In the rows, zero is written as 128.
Each path below is one point turned by a fixed rotation once a step. After each direction that follows a path, write how fast that rotation turns it, in degrees per step (0 if it stays still).
Each turn is a multiple of 5 degrees from 10 to 175, or 0.
Each row of a path follows its step; steps can be skipped.
path 1
step 0: [135 122 134 129 130 127 129 134 135 130 124 117 121 120 123 129 122 119
 117 133 134 128 136 120 125 138 128 136 129 127 118 124 117 132 126 127
 129 131 124 130 131 133 129 131 137 122 128 120 132 129 125 130 129 126
 123]
step 1: [127 133 133 130 123 129 123 122 134 133 123 133 121 129 135 129 117 129
 129 116 133 134 126 121 125 121 134 135 132 117 124 132 125 126 128 124
 131 126 114 123 129 128 138 136 128 128 132 136 131 127 118 125 129 130
 130]
step 2: [126 126 124 131 132 135 132 127 135 122 130 121 124 128 124 132 123 122
 130 130 135 124 128 127 127 127 138 123 118 132 113 136 127 124 131 123
 128 128 119 123 133 124 117 126 130 141 133 138 126 128 134 131 133 127
 131]
step 3: [136 123 117 131 128 124 128 134 137 120 130 122 130 135 126 125 119 127
 131 135 139 124 128 120 134 120 129 131 128 121 129 128 134 136 133 122
 128 135 135 118 129 135 132 128 132 124 130 126 135 127 120 127 131 121
 123]
step 4: [124 130 128 128 122 123 124 134 134 135 123 132 123 128 125 121 124 121
 117 129 130 122 128 126 129 132 127 134 135 121 122 128 121 120 132 118
 128 120 133 123 136 137 133 134 127 135 132 133 127 135 135 135 124 121
 123]
step 5: [135 124 133 139 129 125 133 127 139 123 127 126 112 128 120 133 119 128
 124 119 134 129 123 137 134 130 125 132 128 134 126 135 122 132 130 127
 131 125 116 129 131 130 131 128 124 119 130 132 128 128 128 127 137 126
 125]
step 6: [121 129 117 127 132 128 129 126 141 137 125 129 126 123 131 125 126 140
 133 130 134 123 123 123 126 125 133 130 125 127 124 133 124 128 132 125
 141 124 126 121 124 124 131 129 135 130 132 132 135 114 130 135 137 126
 128]
step 7: [123 125 125 138 127 127 124 131 131 115 127 129 130 126 128 135 123 122
 130 136 139 122 121 128 132 129 122 133 117 127 120 126 121 125 121 116
 129 126 130 121 124 133 125 131 124 133 125 125 123 124 123 129 122 119
 132]
step 8: [133 131 126 129 123 126 122 137 133 136 136 134 124 126 123 130 125 125
 129 128 133 133 127 134 130 130 134 125 123 122 132 136 124 134 134 119
 130 128 127 117 129 145 129 132 136 119 126 130 133 130 135 122 122 127
 124]
step 9: [132 131 129 133 134 120 127 119 129 134 133 128 117 125 129 138 122 117
 118 132 129 124 129 120 127 135 130 134 131 126 121 125 124 129 121 123
 138 122 126 128 129 122 131 128 137 122 130 129 130 129 138 136 134 123
 124]
Directions:
[131 126 128 128 130 127 128 127 125 130 126 128 124 128 128 129 129 128
 129 127 126 129 128 128 129 128 126 128 128 127 128 129 129 130 128 125
 127 127 125 128 129 128 129 131 127 128 129 130 128 127 131 128 126 131
 129]
95
[127 129 129 129 129 128 126 128 129 127 126 129 127 127 129 129 131 128
 128 124 128 128 128 129 127 131 129 133 130 130 126 129 129 128 131 127
 129 127 128 130 128 125 128 128 129 127 128 127 131 130 127 128 129 130
 127]
80
path 2
step 0: [124 127 130 130 118 132 126 121 130 122 129 130 115 129 127 130 121 136
 124 134 123 129 139 117 116 133 128 129 127 126 134 131 130 118 129 132
 127 124 136 123 130 124 129 126 126 128 126 131 123 136 136 129 124 116
 131]
step 1: [119 134 124 135 128 133 131 116 122 123 129 126 134 123 138 135 131 122
 119 130 126 128 132 131 125 121 135 131 130 121 131 133 135 126 123 128
 128 120 129 134 130 122 127 131 127 124 120 136 131 123 128 131 116 120
 124]
step 2: [127 129 136 130 137 133 127 126 124 124 125 135 124 139 130 128 138 130
 129 133 119 124 124 123 116 124 126 124 125 126 127 130 123 123 115 126
 120 120 125 125 123 128 130 126 122 131 124 135 130 130 134 135 122 123
 137]
step 3: [136 133 131 129 128 120 131 123 116 122 138 127 126 137 137 130 125 128
 128 127 120 131 132 126 125 131 125 132 128 117 134 134 126 129 128 120
 123 125 131 125 132 126 125 120 132 124 120 128 127 140 126 124 117 120
 126]
step 4: [124 136 126 126 133 131 131 126 124 113 126 129 119 123 132 124 133 131
 128 118 124 125 127 128 135 137 131 129 126 121 131 135 129 128 124 121
 132 120 130 128 123 120 122 128 126 135 123 135 128 122 125 128 128 116
 141]
step 5: [128 123 128 122 130 128 130 122 125 123 123 144 116 136 124 134 128 126
 125 129 125 124 133 129 133 133 122 131 133 129 127 129 132 130 122 126
 118 121 134 128 120 128 131 128 123 124 115 131 126 128 123 124 116 127
 123]
step 6: [127 136 138 136 125 125 128 121 124 114 128 132 122 127 137 130 133 132
 126 126 124 127 138 118 134 128 123 119 131 127 130 128 138 128 120 133
 122 130 133 130 132 124 120 122 132 130 123 135 127 133 128 125 132 131
 128]
step 7: [133 139 121 129 128 131 127 129 121 124 117 135 132 130 135 133 129 127
 136 131 124 127 128 129 131 125 127 129 136 132 137 137 129 131 119 125
 121 121 121 123 127 126 123 131 125 131 122 136 134 120 122 119 131 121
 123]
step 8: [132 135 128 127 128 118 130 134 120 122 132 134 119 132 122 124 128 128
 125 134 128 130 130 120 135 128 125 120 122 133 128 137 127 131 122 131
 123 129 136 121 130 134 132 124 110 133 122 135 131 132 126 131 128 122
 128]
step 9: [129 128 121 133 127 130 129 123 121 129 132 132 119 125 137 130 120 133
 121 120 123 130 133 117 130 128 129 123 126 128 136 133 131 123 122 126
 131 134 132 122 130 127 120 139 124 124 126 128 124 129 124 113 128 118
 121]
Directions:
[126 128 129 130 129 130 130 125 129 129 128 128 130 129 130 128 127 128
 127 128 128 127 129 129 127 127 127 126 130 130 128 123 130 128 126 129
 126 128 128 130 127 127 127 129 128 127 126 127 130 128 129 130 129 130
 128]
80
[127 128 128 128 127 125 130 128 127 126 131 126 128 128 128 128 131 125
 125 128 128 126 129 128 130 128 127 127 126 129 126 128 128 129 127 128
 129 129 128 130 132 129 129 128 129 131 128 129 128 126 129 129 129 128
 130]
160
path 3
step 0: [120 129 124 121 123 120 129 126 119 121 125 128 116 134 126 127 133 124
 128 124 132 136 126 134 129 124 124 131 126 123 123 124 137 123 124 134
 123 123 128 130 127 126 124 136 116 125 117 125 128 139 139 122 132 135
 128]
step 1: [123 120 131 122 132 126 122 123 129 130 123 133 121 131 125 132 132 130
 125 132 125 126 127 127 120 125 136 110 135 127 127 136 133 120 132 142
 130 121 121 133 134 124 130 130 127 132 120 127 133 137 130 121 121 126
 128]
step 2: [122 134 130 134 124 132 128 139 136 124 139 129 128 125 125 136 134 120
 134 131 114 120 124 131 127 130 134 126 128 138 130 131 137 127 141 135
 128 124 130 129 135 122 127 121 138 130 126 130 128 132 130 126 125 129
 133]
step 3: [124 142 128 129 123 137 128 126 130 124 136 131 131 120 126 128 126 129
 141 142 128 134 125 129 139 125 128 119 130 124 124 123 136 123 120 128
 120 126 131 120 135 131 120 124 132 121 128 129 127 126 127 137 127 131
 132]
step 4: [124 131 131 125 122 115 123 126 133 133 126 124 124 134 136 131 134 127
 130 129 132 135 132 127 127 132 117 121 125 122 133 116 135 122 116 127
 119 121 130 119 128 127 121 121 133 131 128 127 130 127 122 126 128 126
 115]
step 5: [117 125 133 120 122 124 129 126 118 133 136 128 125 126 126 128 123 127
 130 122 133 124 130 131 116 136 129 132 127 122 135 128 125 123 126 123
 123 123 125 122 132 128 129 124 125 140 121 126 127 142 122 121 115 128
 129]
step 6: [134 126 127 117 128 134 139 132 128 129 137 132 122 116 139 130 132 121
 135 139 136 125 126 131 125 130 130 129 133 135 130 133 121 123 137 136
 123 129 121 131 130 127 135 123 123 132 127 124 124 135 124 125 128 122
 125]
step 7: [123 133 123 127 134 134 138 127 127 119 127 122 131 128 138 133 136 132
 127 141 124 127 127 132 136 122 128 137 134 130 122 120 128 130 129 133
 130 124 129 133 128 129 128 118 130 130 127 134 131 143 125 134 131 138
 123]
step 8: [134 135 129 135 127 137 137 126 127 130 126 120 122 132 128 125 127 132
 127 131 126 131 128 131 132 118 121 120 124 124 133 120 134 125 117 130
 128 118 120 129 121 128 126 142 139 131 125 130 130 141 128 126 123 131
 127]
step 9: [119 131 130 125 125 123 127 126 128 133 128 134 110 124 137 125 130 124
 121 122 122 129 121 132 125 129 129 119 113 125 131 120 136 123 130 124
 134 124 123 125 129 128 130 133 126 128 127 133 125 136 129 119 137 124
 134]
Directions:
[126 125 128 127 127 129 127 126 128 128 128 130 128 129 129 128 127 126
 126 127 129 128 127 128 130 134 127 129 127 129 127 131 127 130 128 129
 127 125 126 128 129 127 128 129 126 127 128 129 130 129 128 125 127 126
 128]
80
path 4
step 0: [130 124 133 126 126 126 127 140 124 135 123 123 129 129 126 130 123 134
 134 134 127 118 131 125 123 127 125 131 127 128 134 136 121 129 135 125
 119 127 129 128 128 110 135 145 126 129 124 132 120 132 123 125 128 131
 117]
step 1: [122 141 125 131 129 134 133 138 129 130 121 118 123 124 129 125 127 126
 129 129 129 123 133 126 137 138 126 128 126 138 123 121 126 121 134 126
 139 135 122 126 144 129 133 131 131 122 121 135 131 129 130 126 130 121
 129]
step 2: [136 128 130 129 129 125 128 132 124 123 138 125 134 118 123 128 124 127
 132 141 127 130 136 129 138 121 133 124 118 122 126 123 135 134 128 134
 121 127 124 133 135 129 120 132 127 133 113 116 135 126 132 131 128 123
 131]
step 3: [137 130 140 128 122 124 116 136 125 133 132 134 132 133 119 121 125 126
 124 121 123 127 124 126 133 135 121 127 128 121 133 129 132 119 136 132
 124 133 128 115 131 129 130 131 137 132 126 124 116 130 126 130 122 130
 134]
step 4: [131 133 126 137 126 132 135 132 134 132 136 125 132 137 132 108 130 128
 133 129 123 135 131 136 132 121 130 128 135 125 119 125 125 130 133 128
 131 138 121 122 131 132 130 123 121 124 135 130 126 131 134 119 130 127
 124]
step 5: [127 127 128 132 127 121 131 122 129 123 130 128 128 131 114 134 125 117
 125 134 120 134 142 126 126 126 131 129 136 133 130 121 131 135 118 140
 120 129 125 131 128 127 129 133 126 126 135 125 128 132 123 118 116 124
 132]
step 6: [129 130 132 123 124 132 122 128 138 135 122 117 136 132 120 130 127 132
 130 129 120 122 120 117 130 117 131 121 129 124 127 127 126 126 125 130
 133 116 137 119 125 135 132 126 136 132 133 136 130 135 123 124 124 129
 134]
step 7: [118 128 131 130 127 132 131 128 126 139 133 133 126 131 139 128 116 119
 135 132 133 130 131 121 120 124 139 125 136 130 121 132 122 128 122 128
 134 139 134 127 129 133 130 120 134 139 122 126 127 136 133 125 129 125
 121]
step 8: [120 132 128 121 136 136 128 136 117 131 123 127 122 127 121 134 133 125
 131 132 128 128 139 130 124 119 127 119 130 131 133 122 131 134 125 130
 127 133 119 127 110 118 125 133 135 125 126 127 123 130 125 129 131 137
 130]
step 9: [122 127 128 127 129 122 125 137 131 135 133 116 131 127 128 125 122 127
 125 126 124 128 133 118 138 135 125 125 126 123 126 126 122 132 125 118
 139 121 135 131 128 114 127 120 128 119 121 137 119 123 125 130 128 128
 134]
Directions:
[127 129 128 128 128 130 129 130 129 129 125 127 130 128 129 126 128 130
 126 127 129 130 126 127 128 131 124 126 130 130 127 124 129 128 130 128
 128 125 130 126 126 129 129 127 129 127 128 128 129 128 129 127 129 128
 130]
140
